(in the rows, 128 means zero)
One turn moves each row of this set onto another row. After a few examples, where does it send each row asked below?
mog: [156 137 115 125 112 162 124 119 115 170 118 142 110 129 121 161 116]
Beku: [135 149 141 132 106 157 116 145 106 159  95 107 122 154 139 131 140]
Didor: [121 143 148 137 135 128 136 133 103 156 126  94 116 148 148 128 140]
bilop: [141 147 132 129 152 121 115 147  92 150 120 136 107 146 147 136  89]
pem: [123 145 130 135 113 139 114 118  98 152 146 144 105 128 124 167 101]
rorur: [150 134 130 126 156 141 127 115 110 134 123 144 108 142 123 143 115]
Ninop: [132 144 145 129  87 141 106 131  92 157 110 114 148 159 146 146 120]
luku: [141 128 151 139 110 153 144 121  74 145 135 126 123 120 159 153 102]
fugiz: [141 146 145 132 101 146 103 107 115 144 130 103  96 140 149 131 136]
pulet: [147 141 151 133 111 170 117 152 101 147 132 142 108 130 161 138 111]
Ronuf: [126 151 130 105 112 123 120 100  87 179 110 118 102 153 147 126 106]
bok: [145 128 138 115 122 147 106 126 101 167 100 124  93 164 153 128 142]
nuzit: [119 125 159 124  90 124 116 113 118 162 107 131 125 136 127 148 120]
bim: [124 147 149 135 133 138 142 139 102 154 123  93 111 151 148 122 132]
Tam: [162 160 145 118 108 149 122 122  96 173 136 155 112 149 129 161 108]
medar: [162 167 164 119 120 154 122 135  75 162 113 118 113 133 157 146  99]
fofo: [154 112 130 145 141 139 103 138 112 167 122 135 123 132 145 157 115]
Mutu: [130 120 147 138 122 143 138 122  80 140 130 120 119 117 162 143  92]
Seli: [164 154 130 132 107 135 124 114 103 186 119 122 113 167 128 163 111]
refu: [126 131 157 122 102 144  98  90 105 150 116 115 107 130 148 133 128]
Pesu: [114 125 145 114 120 127 138 116 126 173 108 140 124 153 148 159 116]
gudi: [140 154 128 143 116 146 128 138  83 179 126 117 103 151 153 173  95]
gov: [139 143 137 101 101 112 103 100  85 167 123 133 121 149 143 136 109]
Togiz: [113 124 147 110 130 126 136 112 121 168 107 142 127 148 140 155 110]
sudu: [150 119 148 133 137 114 129 120  95 133 119 119  95 133 126 141 100]
mig: [136 142 150 130  84 144 101 132  95 162 116 118 142 158 135 150 121]
rul: [166 116 139 147 144 132 116 140 112 159 121 128 124 131 152 144 110]
Taf: [136 138 134  99 137 147 128 118 103 156 102 134  95 162 164 135 131]
kebog: [112 151 152 111 137 118 143 124  90 172 103 116 115 146 140 134 122]
guf: [144 150 159 131 110 157 150 101  87 140 121 104 117 138 156 139 103]
zatum: [163 109 150 125 148 133 123 112 107 150 111 134 127 145 138 139 127]
daro: [145 153 121 145 126 140 128 125  93 172 120 122 107 153 142 182  95]
duf: [160 158 160 135 113 143 129 127  95 128 129 119 107 142 148 126  92]

refu -> Ronuf
nuzit -> kebog
Now these:
bim -> mig
Pesu -> Didor
zatum -> guf
daro -> rul
fugiz -> gov
duf -> Tam
bilop -> pulet
medar -> mog
gudi -> fofo

One turn moves each row of this set onto another row. After a few examples, where does it send each row asked below?
depov: [122 146 115 118 137 104 179 107 102 112 122 129  83 128]
Sidi: [123  97 104 121 121 103 159 126 110 147 141 155  84 116]
pupi: [113 123 112 141 138 107 169 123 123 122 144 159  82 102]
tufu: [150 108 114 119 132 122 170 129 104 152 143 146 100 150]
kizen: [151 115 127 126 143 121 161 123 113 121 136 112 105 157]
tetol: [117 115 119 140 114 120 158 107 117 100 166 146 119 153]
begu: [106 115 128 134 142 115 166 121 134 130 167 120 110 155]
Dit: [123 113 110 125 127 111 169 121  96 121 149 153 106  85]
Vumef: [119 109 122 130 135 116 176 111  93  93 160 143 133 132]
Sim: [134 127 115 128 136 104 167 105 107 110 175 101 126 132]
Tiris: [139 133 122 114 121 109 164 128 149 129 141 130 128 117]
Rog: [105  97 116 148 134  99 177 110  93 113 162 136  94 122]
miged: [135 137 127 119 136 103 176 127 147 119 137 131 127 130]
Guv: [123 133 121 128 125  94 170 124 118 153 147 130  84 156]
zumu: [124  88 110 134 132 108 174 120  88 144 156 134  90 118]
mito: [130 111 118 105 153 141 170 115 111 123 139 113 112 133]
deneg: [135 122 110 115 123  99 166 135 121 162 134 147 106 118]
midig: [ 97  94 115 137 138 109 162 116 123 104 158 149 106 129]
lov: [125 119 121 139 120 122 140 113 128  97 153 117 106 119]
Zinus: [122 129 109 112 101 127 147 100 110 112 147 121 106 118]
tuf: [ 98 123 118 136 137 102 164 121 140 113 152 145 122 110]
keso: [127 102 115 125 122 100 169 116  99 126 145 148 104 171]
Dar: [141 133 117 132 129 100 157 124 116 126 125 127  74 114]
kab: [133 131 101 103 116 121 160 115  91 119 163 137 135 122]
gav: [149 117 115 115 124 105 180 121  75 134 139 148 112 137]
Nelos: [119 151 104 116 132  97 178 114  91 104 148 147 115 116]
fode: [132 128 106 103 158 120 182 128  94 127 148 138 124 115]
niv: [106 123 116 132 115 108 150 122 136 145 164 129  91 116]
vifi: [123  94 114 138 114 104 170 109  82 127 163 132 103 146]
bude: [129 136 106 130 135  93 167 111 111 122 164 111 102  93]
suze: [141 145 123 117 115  95 170 124 141 125 135 134 122 132]
riv: [127 125 121 124 120 100 169 118 117 126 148 138 134 170]
zisus: [153 132 110 118 140  94 176 116  96 141 155 106 105 129]

tetol -> pupi
mito -> Zinus
Now these:
Nelos -> fode
Tiris -> suze
Dar -> kizen
bude -> zisus
vifi -> Rog
Sidi -> keso
niv -> Guv
Dit -> gav
deneg -> riv

One turn moves each row of this set onto another row. After a few examples, where does it send each row asked below?
fef: [117 122 139 148 130 122 169 136 113 136 127 171 125  84 135 102 141 137
 123]
til: [113 106 161 156 121 111 131 121 124 131 149 139 138 122  99 145 118 125
 112]
fuv: [115 130 134 147  85 114 134 117 111 109 142 135 118 103 134 148 119 130
 126]
Rina: [122 138 122 148 107 137 151  93 114 136 112 144 120 129 109 124 140 153
 114]
rusi: [116 130 134 148 126 142 148  98 121 127 103 149 124 118 116 113 143 156
 104]
gati: [127 121 127 153  95 128 144 111 122 148 152 154 123 129 112 142  90 117
 105]
Pida: [103 111 146 126 145 134 133 139 129 140 155 156 122 123 138 116 131 158
 123]
bom: [ 92 105 157 134 135 135 137 131 124 139 139 145 134 123 126 126 126 161
 109]
kide: [134 115 130 141 140 136 134 130 141 135 162 176 112 112 139 111 105 115
 110]
feso: [106 122 134 132 108 126 141 125 113 156 160 143 122 141 119 139 121 156
 132]
Gikav: [139 125 117 143 113 129 139 122 129 148 170 169 110 126 127 127  98 112
 121]
Vuv: [113 127 135 156  97 117 176 123  99 146 122 156 132  97 116 124 130 137
 121]
bati: [112 120 146 142 117 121 127 129 126  94 136 146 118  87 150 129 128 133
 117]
depo: [119 104 148 149 139 139 135 125 141 127 138 167 127 105 131 116 101 121
  88]
Toz: [120 146 105 156 110 137 143 108 112 157 154 150 100 122 135 111 115 112
 120]
fuzeg: [126 131 126 145 120 118 170 135 108 144 142 173 116  93 134 105 140 133
 138]
veden: [105 125 127 173  90 117 148 104 109 141 146 135 108 121 105 125 103 132
 126]
nebas: [144 119 137 139 137 112 144 126 141 130 115 134  92 121 126 104 130 128
  99]
Bap: [123 116 146 152 113 106 131 121 120 140 166 142 128 131 100 147 119 121
 129]
sotel: [109 119 145 155 116 121 172 128 107 136 116 161 134  86 124 113 134 139
 113]
gori: [103 126 133 158 143 147 137 116 127 136 128 154 114  99 144  95 121 120
  92]
big: [118 138 114 151 139 143 137 118 124 145 151 160  99 109 149  94 123 114
 114]
Dufu: [134 141 114 137 133 139 145 106 124 132 130 162 105 124 129 104 150 149
 129]
mozap: [113 101 166 152 143 115 126 129 134 123 150 149 135 113 111 131 125 126
 110]
tos: [131 117 142 144 130 108 127 130 128 137 177 154 118 127 112 134 125 119
 137]
rofud: [116 121 127 156 142 125 135 126 132 127 160 162  92 102 137  89 121 129
 135]
ganaf: [137 117 142 145 126 112 147 120 136 131 106 127 100 123 118 113 125 130
  92]
vusi: [124 132 128 141 141 143 144 106 128 124 114 160 115 115 128 101 150 153
 113]
Peku: [ 97 107 149 166 143 129 137 120 133 117 133 151 111  93 129  93 116 136
 108]
Pumo: [124 109 153 144 148 113 124 135 136 126 167 158 123 116 119 124 129 121
 126]
nefur: [106 138 118 165  97 138 147  99 107 155 134 137 115 121 122 123 108 117
 102]
pefe: [111 121 132 125 129 129 135 136 121 151 169 154 115 135 133 124 129 154
 137]
nepa: [ 91 110 149 176 111 125 144 107 119 126 124 135 120 104 109 115 105 138
 104]
lek: [120 132 113 160 110 117 142 116 117 142 169 151  91 119 122 108 112 127
 146]
bona: [107 120 147 149  99 118 132 120 118  99 129 136 125  93 137 142 121 134
 113]
rute: [125 134 125 140  95 113 130 124 116 110 157 144 107 103 144 140 125 128
 138]
pufib: [151 127 127 137 129 109 145 126 138 137 126 135  86 128 126 106 129 125
 111]
Lebov: [150 129 125 140 114 107 149 119 130 142 124 128  88 134 117 117 125 126
 111]
Bosu: [ 95 126 136 167 118 144 144 104 117 142 118 139 124 107 128 113 111 122
  84]
nimun: [114 107 146 157 110 135 142 113 129 136 132 153 134 115 115 135  91 122
  85]
mosaz: [ 93 112 149 138 111 130 141 123 114 149 142 137 134 134 116 140 119 161
 114]
mose: [124 134 123 150 100 115 175 127  99 151 139 163 121 101 123 119 134 133
 137]
zap: [133 145 110 142 112 135 150  98 115 140 128 153 108 133 117 118 144 149
 130]
zir: [141 123 134 145 112 108 150 116 130 138 111 123  97 131 112 121 121 129
  99]
Beki: [123 129 132 137 115 117 126 131 124 101 153 152 108  93 153 127 130 129
 133]

Beki -> bati
zap -> Dufu
Now these:
Lebov -> pufib
nefur -> Toz
veden -> lek
mozap -> til
feso -> pefe
Vuv -> mose
nimun -> gati

One turn moves each row of this set onto another row. After a few examples, where does it send each row asked below?
vuruf: [118  96 131 138 151 135 111 120 140  89 101 123 156]
los: [135 127 150 125 104 144 110 116 128 116 127 108 129]
solit: [ 91 114 132 126  90 132 129 149 114 132 106 120 137]
Fone: [126 113 129 146 147 140 115 125 138  84  94 127 150]
belok: [101 119 122 142  91 132 114 127 134 134  98 127 151]
lar: [117 104 150 129 146 135 114 156 109  83 113 117 139]
saf: [108 114 125 138  94 135 108 121 120 139  94 114 154]
Vod: [123 108 144 129 119 129 132 121 102 107 100  89 121]
miv: [139 105 149 116 103 128 108 133 116 100 112  94 128]
feno: [110 118 125 153 111 120 119 133  99 126  86 128 141]
fut: [141 111 139 119 116 124 113 108 134 111 130 135 137]
refad: [113 101 141 111 126 157 127 133 156  94 115 114 146]
felo: [115 105 134 142 147 138 107 130 137  81 110 131 159]
veno: [125 104 145 141 150 133  95 135 138  91 112 122 151]
Vapa: [112 124 130 143 108 127 115 133  96 136 105 138 145]
siru: [125 112 134 133 131 124 137  95 121 118 117 130 130]
Zak: [104  96 143 118 129 151 114 140 148  87 119 113 155]
foves: [ 93 106 133 120  99 133 132 133 105 141 108 120 142]
fogi: [120 121 129 148 105 119 127 141  99 115  89 139 139]
Gil: [106 111 141 114  86 136 138 150 117 125 108 126 135]
ded: [108  85 148 118 141 140 113 135 147  98 114 104 148]
pas: [103 109 124 133  96 133 120 116 136 141 101 129 150]
tuv: [106 100 145 126 146 137 124 154 116  79 117 123 146]
Mes: [109  96 150 108 132 151 115 139 148  97 127 120 148]
veli: [101 122 123 150 106 119 124 139 103 128  97 138 141]
Gofin: [128  91 132 124 130 108 135 110 108 101 103 116 129]
Sipod: [102 117 143 122  91 136 123 150 106 134 114 123 132]
Fil: [116 111 123 137  90 134 122 118 141 125  90 130 153]
dek: [112  96 151 121 153 130 120 147 122  95 125 128 138]
tofut: [116 113 149 123 142 143 132 157 113  84 114 124 131]

dek -> Vapa
Sipod -> lar
Zak -> solit
Now these:
fut -> los
Fil -> refad

